Named turns come first, each shown by rows before and after it. Which turns, in which order, take the first row of each pair that follows to the second? Write the first one first, as in the answered first pair.
V:
[ 15 -16  16   9  -7  -1  -6 -34  -1 -17   0  -7  -1  -2  10   9   7  -4
  -9 -13  20  -4  18   6  -3  -6 -14  -9 -35   1 -29   9   0 -11  -4] |-> [  1  -6  17  16 -13  -3  -2 -24 -14  -1  -5 -24 -14 -19   3 -22  -6 -15
  12  15  -4  11  10 -19 -11 -17  19   6 -12   5  -1  17  20   1   5]
[-11  22  -6   1  10  -9  16  35 -15  -8 -15 -15  45  10   8  -2   1 -37
 -18 -11  -1  31  24  12   3 -19   9  24  -9 -19  25   7 -16  13 -11] |-> [ 14  -2 -13 -15   9  14  13   3  -6 -20 -11  -4  15  11   3  11   0  21
 -28  -8   0  -2   7  23 -16 -18 -31  -1 -44  17 -46 -12  -2 -11  37]
[  2   0  14  12   3   0  -1 -17   7  15  22  19   0   9  17   4   3  21
   7  -3  11 -21 -14  -8 -14 -11  29  -9 -34  16   2  -3   4  26  14] |-> [-10  10  16  20   4  -6  -1  -8   4  21  20  15  10  10  20   0   5   0
   7  -5  11  -9  -8  -8 -10 -10  43  -1 -20   6  24   2   0  32  -3]
E:
[  6  26   9  17  16  -6 -29 -35 -16  22  -7  11 -48   8   4   3   8   8
  -8  -1 -30  11 -35   7 -37   1   9 -10  19 -10   6   7 -16  -3  16] |-> [  1  28   7  21  17  -8 -24 -24 -16  27  -7   7 -41   6   3  -5   2  -6
  -2   1 -33  20 -35   0 -32   2  17  -2  30 -17  25  10 -13   1  13]
[ -3  15  15  -8 -11  -6  -2 -41 -38  12   3   2 -35   1  30  -8  20   1
  16 -11 -23  24  -7  22  -8   0  11 -16  18  11  10  18   8  11 -27] |-> [ -5  16  11  -3 -11  -6  -1 -33 -35  14   0   1 -29  -1  28 -13  19 -10
  20 -11 -26  25  -8  17  -2   2  18  -9  24   5  23  21   7  11 -34]
[ 38 -24 -22 -48  -3  34 -47  11  24   5 -28   4  -7  29 -29   2  43  -2
 -26 -25  20 -32  15   9 -47 -21 -64 -23 -12  35 -34 -10   4   5  40] |-> [ 27 -12 -27 -47  -2  28 -42  11   1  15 -35 -19 -26  18 -34 -29  31   7
 -15  -2  -5 -14   9  -2 -63 -44 -41 -11 -12  44 -31 -11  24  16  63]
[ -6  22 -34  19  -3 -21   4  12 -26   7 -13 -36  -3 -16 -34 -11 -18 -15
 -39  -5 -28  20   9  32   1 -28  19   4 -44   7 -22 -14  27 -11  17] |-> [ -7  21 -34  26  -3 -22   7  28 -15  12 -17 -36  13 -16 -36 -11 -20 -37
 -34  -6 -24  23  11  27  12 -17  27  14 -31  -5   2  -8  24 -12   4]
K:
[-28  11 -12  18  18 -20  17 -15 -29   4 -13 -24 -10 -40 -13 -23  31   9
  -6  22  -7   3  12  24 -41 -34  10  12  -1  -2 -15   3  35  -9  56] |-> [-32  18 -14  18  21 -30  17  -7 -30   2 -17 -25   2 -38 -15 -21  31  -4
  -9  15  -5   9  20  29 -38 -37  14  18  -1 -14  -4   7  31  -6  48]
[-22 -11  20  -5 -27 -10   4   3  -6   0 -32 -21   8  -4  38 -13   1   9
 -37 -19 -21  22  10 -24   0 -46  24  26  61   6   3   5  -1   1 -11] |-> [-20  -8  25  -7 -22 -15  -1  -5  -9  -7 -26 -15  10   5  45  -1   9  13
 -47 -28 -12  21  16 -13  -3 -46  14  16  56   4  -7   6 -15   3 -20]
[  6  32  15  15   0 -44  18  17 -25   2  16 -20   1  -3  17  -8   9 -14
 -32  -5   4  -3  34  24  10  -5 -12   2  33 -10  -6  12  -7   0  -3] |-> [ 14  24  22  11   2 -36  12  -1 -26  -3  25 -10 -13   2  19   5  16   3
 -33  -8   5 -13  30  26   1  -3 -25  -9  24   1 -26   9 -12  -2   1]
[-16  25   8   4  23  -2 -29  11 -56  12   7   9 -36  15   5 -25  -1 -34
  54   4  16  47  18 -34 -10 -15  56   1   3 -59   7 -11 -13  22 -28] |-> [-11  25  15   0  25  -1 -40  -5 -61   2  16  20 -39  26  15  -5   8 -25
  45  -7  24  39  23 -21 -15 -18  42 -11  -5 -57  -9  -5 -24  20 -37]

(two turns a pair)
[-12  -1  -7   9  -1 -20  26  25 -12   5  -2 -25   1 -27  -5 -38 -16 -15
  -3  18 -19  31   2   4   6 -16   7  18  10  -2  24  -5  30   7  15] |-> [ -5   2   6   5  10 -26  12  21   1 -10  15   3  31   0   5   8   8 -30
 -22 -24  14  22  20  30  21   2 -18   1   6 -20  21   4 -12   5 -33]  E then K
[ 13 -30 -17 -27  -6   0   8  27  -7   6  11   5 -15 -17  -5   6  -9   5
  -1  20   3 -26 -27   1   0 -26  10   2   3   9 -34 -11  18 -31  45] |-> [  6 -16  -8 -18   0 -13   4  47   1   5  15  16  26  -3   3  28   6 -43
  -9  -9  27 -12  -8  10  25  -8  13   7  22 -26   3   4 -14 -23 -11]  V then E
[-14  -5   0  -7 -31  11  -5  -9 -26  27   5 -15 -38  -7  16 -14 -11  31
   9  57 -40 -10 -25 -37   2   5  38  16  -2   9  10  -4  39  16  29] |-> [-32  27  -1  -6 -18 -28  -3  14 -41  17   2 -18  16  18  24   3   9 -17
 -18  18 -25  26   6   2  19  -8  43  35  -3 -32  44  16   2  28 -29]  K then K
[ 29 -30 -21 -16   2  17   9   5  38   1 -11   4   4   1 -15  17  -4  32
  -7  -1  11 -43 -11   8   0  29 -46 -15 -26  21 -53 -32   4 -37  48] |-> [  4  -8 -38  -3  -1   0  28  40  19  20 -34 -37  12 -25 -27 -38 -26   4
   7  25 -23  -3 -11  -9  -2   1   3  27 -10  15  -8 -27  36 -26  67]  E then K
[ -1 -10 -27  12  15  -7  36  13  35  -9 -34 -34  -9   3  -5 -27  -6  29
 -16  19  -1   0 -16   4   2   0 -17   5 -34  18 -36 -27  18   7  33] |-> [-11   5 -16  21  17 -18  35  40  45  -8 -27 -19  35  18   0  -8   5 -20
 -19 -12  22  16   5   8  27  19 -10  14  -7 -22  11  -9 -14  15 -29]  V then E
[ 19 -15 -12   2  34 -26 -13   3 -11  25  18 -18  -5  -5   2 -33  19  13
 -27 -14   5  50   1  28 -37  13  -9 -40 -34  45 -46  25  10  -4  26] |-> [  8  -3 -14  10  34 -38  -8  20 -20  35   8 -31   3 -12  -1 -52  11  -7
 -19  -6  -4  67   6  22 -32   6  12 -23 -22  34 -20  33  17   7  20]  E then K
[ -8  -3  16   3  -4 -24 -11  25  11  11 -26 -13   7  19 -17 -10 -17 -27
  22  -1  12 -21 -22 -17   1   3  23  14  15 -27  34   2   8  13 -31] |-> [ 16 -27  10  -8  -4  -5  -9   7  31   4 -22   0  -7  24 -20   6 -16  12
  12  -1  21 -52 -34  -6  -4  12 -13  -5 -10  -5 -13 -15  14  -8   3]  V then K
[ -1  -8  22  -2  -6  16 -23 -16  -3   7  29  12 -11   2  23  24   6   2
  19  15  19  -3 -12 -15   5  26  29 -14  25  -3   9  12   8  30 -30] |-> [  1 -11  23  -5  -6  17 -27 -29  -9   6  29   8 -24   2  26  26   6  17
  16  22  16  -4 -14 -12  -4  21  23 -21  16   6  -9  12  11  28 -20]  E then E
[ -6  11  15  20   0  40  25  30  -2   2 -22   7   9   5 -20  11 -54 -34
   2  38  21   8  -1 -26  27   0  20  -7 -13 -23  38  41 -14  29  -9] |-> [  1  -1  12  14  -3  55  28  17  -4   3 -24   7 -17  -4 -25   0 -64  -7
  10  59  12  -6 -14 -36  13  -7  15 -11 -22   3  13  30   6  27  25]  V then V
[-19  -6 -18  -2 -11 -22   5   6  -3   0 -19 -17  -3 -22 -22 -39 -26  10
 -12  27 -14  20 -11 -13 -13 -19   1  27  -7   0   4 -10  26 -12  26] |-> [-19   6 -11  -1  -1 -37  -2  19   3  -8 -11  -1  36   0 -13 -10  -7 -21
 -31  -7  10  28  12   8   6 -10  -8  26   1 -29  25   1  -9  -9 -24]  E then K
[ 15  -5  -6 -14 -14  15  32  27  74 -20 -32 -18  33  -7 -18 -31 -17  38
  21   8  -6   7 -22 -23  -9 -21 -27  32 -50  -2   0   3  19 -52  19] |-> [ 11   4  -7 -17  -8   3  32  35  76 -25 -28 -13  58   2 -15 -16 -10  22
   8 -10  10  11 -12  -4   3 -18 -33  33 -49 -20  10   9   3 -49  -8]  K then E
[-50  -4 -21  -7 -33  35   0  15 -74   7 -21 -22  -2 -55 -27 -15  11 -18
   7  36 -16  43 -28 -27 -24 -35  -2  20 -53 -13  -9  21  93  47  35] |-> [-18 -25 -24 -18 -20  36  -3  22 -18 -24  -6  31  62 -17 -21  63  42 -27
 -37 -30  51   5 -12  22  14  11 -73  -5 -74 -42 -32  15  39  16 -12]  E then V
[ -1  20  20 -30   4   7  -9 -42 -24 -13   5  21   0   3 -14   3  15   5
 -19  12  10 -15  -7  -2  -8  -2  -8 -23 -11  28 -34  13 -15  -4  -4] |-> [ -9  17  11 -20  -5  11   1 -20 -18   1  -8   6  -4 -18 -24 -31  -4  -6
   6  40 -11 -11 -19 -32  -6  -2  15  -3   6  34 -11   9   9  -4  15]  K then E
[-12  -2  10  -4  -6   7  -7   0   0 -25  14 -15 -16  -2  -7  -7   0  17
  -7  -3  -5  -4 -11 -11 -10   2  14  16  32   3  18 -18  -9  15   1] |-> [ -8  -7   8  -7  -6  10  -9  -5   3 -30  15 -14 -20   1  -6  -1   3  26
 -13  -3   0  -9 -13  -6 -14   1   5  10  26   7   6 -21  -9  12   8]  V then V
[ 30 -36 -21  10  16   6 -11  18  15 -43 -16  20  20   5  -5 -18  -9  15
 -35 -24  20  -9  14  44 -18 -32 -53  -6 -36   8 -69   3  -5 -26  20] |-> [  0 -18 -19  39   3   0  -3  65  15 -12 -27  -1  35 -21 -12 -64 -34 -53
  11   5  -1  26   8 -13   3 -21  14  31  31 -19  27  22  10  -4  -7]  V then E
[ 11  32 -16  -9  22 -22   4  13 -31   0 -24  16  33 -42  10 -10 -37 -16
  -5 -12 -20  -9   7  -6  19  -4 -27  -5   0  20  15   6  -5  60  10] |-> [ 20  29 -17 -13  24 -17   2   2 -32  -6 -23  17  28 -38  10  -6 -33   0
 -10 -16 -18 -14   5   2  14  -9 -40 -15 -14  28  -3   1  -4  56  22]  V then E
[ 14  -8  12  15 -10   8  13  16  43   1   3  18  23  -1   0  12  -6 -20
   0   2  20 -41  -8   3  19  45   5   3  42 -10  28   8 -12  -9 -17] |-> [ 27 -10  16   1  -2  13   3 -14  34 -12  11  27   4  12  10  31   9  14
 -15  -9  27 -51  -5  27   3  36 -20 -19  14   7 -19   0 -19 -10  -6]  K then E
[ -4 -15  12 -24  -8 -34  -9   6  32  -9 -17  10 -29   9  -6 -51  46  12
  13  41   0  20 -34   8 -19   4  16   4 -13   2  15 -64 -32 -18  17] |-> [ -2 -18  11 -21 -11 -34  -8  22  42  -8 -16  13 -11  10  -7 -48  46  -6
  14  33   6  19 -34   3  -5  18  17   8   0  -9  35 -62 -38 -20   0]  E then E
[-22  19 -11  -5  32 -37  -1 -19 -27 -12   5   4  11  26   8   4  12   7
 -27  -3 -14  31  19  23   3 -15  -4  -2 -18   4  -6  13 -17  26  -3] |-> [-31  15 -19   4  27 -31   7 -11 -32   0  -3 -13  -2  11   0 -24  -2   6
  -8  23 -33  33  10   2  -2 -19  18  11  -8  10   9  12   2  29  16]  V then E
[  7  17  -5  -2 -16  -1 -16  24  68 -37  14  61  20  -8 -11  54  24 -34
 -18 -29  20 -33 -25   6  69  12  -1  -5   8  -2  12 -40   9 -16 -36] |-> [ 18   1  -2   0 -21  19 -16  13  76 -32  18  63  -6 -19 -12  48  14 -14
  -4 -12  12 -50 -40 -11  59  19  -5 -12  10  19  -6 -49  23 -22  -9]  K then K
[ 35 -51  25   2 -13  23 -27 -27  32 -11 -19  37  18  -1   7  29 -12 -30
  26  25  20   0 -20  21   8  14   0 -30  33  -1  -6  17 -19   2 -20] |-> [ 37 -54  21   0 -14  30 -27 -35  30 -11 -20  32   4  -5   5  24 -16  -9
  29  35  12  -4 -27  18  -1  10  -3 -33  26   9 -20  14 -10  -1   1]  K then E
[ -3  14  38  25  36  35 -57  -1  51  -2   0  36   3  27 -17  55  12 -31
  10 -42  22 -26  -8 -39  35  76  -2 -21  58 -30   2 -10 -25  18 -63] |-> [ -6  -4  12  38  23  52 -33  13  53  24 -25  -4 -32 -16 -44 -15 -27  -5
  45  21 -27 -25 -41 -81  17  62  32   7  62   2   7 -30  43   9  20]  V then K
[  6 -21  37  18  19  -1  17 -14  24  12  24  -1  32  23  -1  90  44   5
 -19 -20  34 -17  -5  88   4   1   4   3 -32 -18 -31  -5 -30 -20 -18] |-> [-13  -5  31  16  17 -11  25 -27 -27  23   7 -44 -19  -3  -4  31  28  35
  -4  30 -17  11 -14  73 -37 -51  46  20 -45  14 -47  -7  15  -2  37]  E then E
[ 13 -50  34 -29  29   6  23  10  12 -20   2  19   6   3  48  41   5  34
  11 -13  26  -4  -4  20  12  59 -22  21 -32  -8 -24 -24  17 -40 -16] |-> [ -2 -35  27 -27  29  -5  30   3 -24  -8 -10 -17 -31 -18  43  -6 -12  55
  21  23 -15  21 -11   9 -16  21  14  35 -33  11 -29 -27  50 -25  23]  E then E
[ -6  34 -19   8  62 -60  19 -36  34 -38   3  -5  26  47  62   6  45 -50
 -64 -29  23  20  68  35 -23  -8 -37   1  -5  -9  -6   0 -15  25 -53] |-> [-12  41 -22   6  64 -63  21 -59   0 -34  -4 -28 -14  35  62 -21  39 -16
 -60  -1  -8  33  62  34 -54 -40 -23   2 -24  17 -31  -3   9  31 -12]  E then E
[ -7 -12  -6  33 -11 -12  28   8   2 -18  -9 -22  24 -38 -36  29 -15 -29
 -26  -9  -3   6  42  24  40  -5  -2  11  29 -55  19   4 -39  21 -40] |-> [  9 -39  -8  26 -21  19  27 -26  -3 -13  -9 -27 -44 -56 -43   8 -28  41
  -9  31 -32 -18  12   3   2 -17  -7  -9   9  -3 -38 -21   1  15  32]  E then V
[  3   5  -3   4  12  -4  22  -1  -1   2 -14 -32  15  -4  -4 -10 -13   2
  -5   7 -11  10 -11   5 -14  -9   8  22  -8   8   9  -1   5  -6  25] |-> [  0  13  -2   1  13  -9  20   4   1  -1 -10 -26  33   7   0   3  -5 -11
 -10  -9   2  10  -2  14  -4  -3   2  23  -7  -4  15   3  -8  -4   3]  K then E
[-36  56  -6  37  -3 -42 -22  12 -57  10  -2   4  19 -19  32  -5  15 -29
 -25   0 -24  29   4  -3  18 -42  27  26 -24   7  13  18 -36   5 -20] |-> [-22  39   2  27  -6 -25 -31 -27 -63   6  10  13 -26 -19  37   3  19  22
 -25  13 -28   8  -8   1  -8 -46   7  -1 -46  40 -41   5 -27   1  11]  K then V
[-14  -5 -14  13 -27  -3 -42  -8  23 -64  15  16 -10  23  40  -8  28 -52
   0  17  10  18  30  -1   6 -14  -4  14  15  -5  32   5  23 -11 -23] |-> [ -1 -23 -24  10 -33  18 -35 -16  33 -60  10  12 -32  10  31 -20  16 -20
   9  35  -1  -2  10 -11  -3 -12 -15   9   2  21   3 -10  48 -23  22]  V then K
[ -4  20 -24  40  76 -22 -11  21  35  40 -44 -10  -2  16 -26 -11  23  15
  35  65   6  -2 -33 -32  -9 -14  63  -4  -7  15 -32  -7  20 -23  71] |-> [-15  41 -21  44  82 -48 -12  47  37  36 -44  -1  48  31 -19   6  34 -31
  19  33  28  16 -10 -16  16  -7  63   9   5 -25   9  10 -11 -13  15]  E then K
[  6  13  16   5   1   2 -20 -13 -18   2  35   5 -11   1  17   9  12  -2
  21   3  14  16  -7  -2 -14  -4  14  -3  31 -28  16  26 -10  13 -16] |-> [ 17   1  15   0   1  12 -19 -26 -14  -3  38  12 -23   3  16  18  12  21
  18   4  16   0 -13   3 -21   1  -4 -19  16 -14 -13  17  -6   7   2]  E then V
[-45  37 -30  16  20 -70  -5   0 -58 -17   1 -56  29  -3 -13 -20   6   4
   1  -4 -24  44  -8  42  -1 -41   3  13 -15  12  33  16   6   3   3] |-> [-26  20 -14   3  21 -50 -20 -47 -57 -29  20 -33  -9  12  -1  12  20  51
  -3 -11 -12  16 -16  50 -21 -33 -26 -27 -36  38 -26   8  -4   1  15]  K then K
[-12 -20 -14  12  -3 -33 -12 -37 -16 -10   7 -38 -23 -21 -11 -13  30  64
 -36   1 -30  15  20  28  -1 -24 -22   2 -14  -3 -27 -22   1  -4  25] |-> [-29  -1 -17  16  -2 -51  -6 -18 -26  -3  -4 -53  -8 -28 -14 -33  24  35
 -30   3 -38  38  29  21   6 -30   1  20   3 -20  10 -10   1   7   7]  E then K
[-17  18   4 -28   6   4  -4 -16   4  -6  17 -42   0  -4 -14  24   8  -5
  20 -15  -6  21  15 -19  10   3  41  21 -11 -42   2  13 -31   5 -27] |-> [-14  14   2 -25   4  10   0 -20   1  -1  12 -53 -22 -15 -20   8   2  10
  29   5 -19  18   4 -32  -3  -4  48  23  -9 -27  -7  10 -13   5  -2]  V then V
